One turn moves each row of this set onto another row. After a few examples, where does it send each row asked below?
j407: [-1.23 -4.11  3.37  2.84  1.24 -1.01  0.99  2.14  0.82 -5.14  2.43  2.53
 -5.46  0.20  2.24 -0.74  1.78]
j660: [-1.68 -1.56 -0.59  1.65  1.21 -0.44  4.20 -1.04  2.48  2.29  1.41  3.67
  2.04  1.15 -1.02  0.10  3.81]
j210: [-2.49 -1.16  0.56  2.30  0.52 -4.11  1.21  1.38 -1.72 -2.28  4.44  2.57
 -0.19  0.26  2.08  0.89  4.44]
j735: [-2.90 -1.45 -0.66  2.19 -1.18 -3.42  2.27  0.84 -0.53 -1.28  1.99  2.96
 -0.78 -0.94  3.61  1.14  3.00]
j965: [ 3.42 -5.41  2.04  3.54  3.95 -0.42  0.91 -1.49 -1.34 -1.67  3.33  2.40
  0.50 -0.78 -2.51  0.74  0.26]
j889: [ 2.78 -4.84  2.18  0.46  3.33 -2.86  0.07  4.11  5.12 -4.04  3.48  0.89
 -1.00 -0.83 -3.07 -0.49  1.10]
j258: [ 1.83 -3.96  0.02 -1.17  2.50  1.83  0.40  0.88  5.36 -1.75  2.87  2.54
  4.13 -1.43 -1.38 -2.11  0.24]
j626: [-0.84 -2.49  2.38  3.23  1.80  1.30  1.25  2.35  1.26 -5.51  3.36  2.72
 -5.55  0.41  1.47 -0.18  1.39]
j938: [ 1.00 -1.57 -0.97  3.90  3.79 -0.15  1.26  1.15 -0.80 -4.95  1.38  3.26
  4.05 -0.76 -2.03 -1.40  1.27]
j699: [-0.96  2.08 -1.30  4.75  3.26 -1.06  2.73 -0.51  4.06 -4.29  1.45  1.91
  0.24 -1.93  0.02 -2.22  2.03]
j268: [ 1.30 -3.98  0.58 -0.75  1.41  1.55  0.66  0.38  4.67 -1.35  1.06  1.61
  3.46 -2.74 -1.10 -2.71 -1.18]
j777: [ 1.54 -3.54  1.11 -1.44  0.60 -0.15  0.80 -0.03  4.67 -1.52  0.27  1.73
  4.53 -3.10 -0.86 -1.31  0.10]
j800: [ 2.31 -5.80  2.46  1.18  3.67 -2.29 -0.67  3.95  4.53 -4.61  3.93  1.60
 -1.37 -0.18 -2.47 -0.69  1.02]
j435: [ 2.79 -3.71  1.30  0.26  3.38 -2.34  0.41  2.93  5.75 -4.29  2.13  2.60
 -1.95 -0.19 -4.07  0.68  0.37]
j22: [ 1.21 -3.44  1.10 -1.67  1.59  2.01  1.15  0.30  4.65 -1.20  2.30  1.93
  4.11 -1.71 -1.22 -2.45 -0.32]
j709: [ 2.82 -4.46  0.96  1.22  3.35 -2.52 -0.46  4.33  4.91 -4.02  2.84  1.09
 -1.71 -0.96 -3.09  0.81  0.39]
j862: [-1.01 -4.67  4.18  2.31  1.89  0.06 -0.44 -1.74  1.58 -2.16  2.68 -0.61
 -1.60 -3.38 -0.62  3.18  0.59]
j844: [-0.66 -3.12  3.34  2.42  1.53  0.12  1.54  2.62  1.36 -5.74  2.21  2.38
 -5.65  0.48  1.07 -0.85  1.72]
j279: [-2.12 -1.07 -0.41  1.77 -1.20 -3.46  2.53  1.33 -1.56 -2.27  3.17  2.57
 -0.82 -1.12  3.33  0.70  3.12]
j885: [-1.47 -1.72  1.83  2.30  1.22 -0.46  3.54 -2.43  2.17  2.13  0.81  3.52
  1.91  1.34  0.28 -1.38  3.23]
j319: [-0.13 -2.34  1.83  1.12  2.10  0.98  0.38  1.71  0.99 -6.81  3.76  2.53
 -5.09 -0.52  1.32 -0.88  2.01]
j932: [-1.32 -1.26 -1.48  1.41  1.22 -0.09  3.58 -1.13  3.69  2.05  0.93  4.20
  2.55  0.87 -0.41  0.14  2.75]
j275: [-3.09  0.93  2.23  3.25  1.33 -3.35  0.89 -0.59  4.61 -2.65  3.21  0.79
 -1.43 -2.19 -0.05  2.03 -1.05]
j794: [-2.14 -2.45  0.24  3.03  1.45 -0.83  3.81 -1.23  2.87  2.51  1.18  3.61
  2.47  0.96 -1.48 -0.76  3.10]
j513: [-2.56 -1.42 -0.21  2.91 -0.81 -3.14  1.99  1.24 -1.22 -2.13  4.63  2.59
  0.41 -1.35  3.27  0.61  3.46]

j275 moves to j699
j844 moves to j279
j513 moves to j794
Now find these:
j735 moves to j932
j210 moves to j885

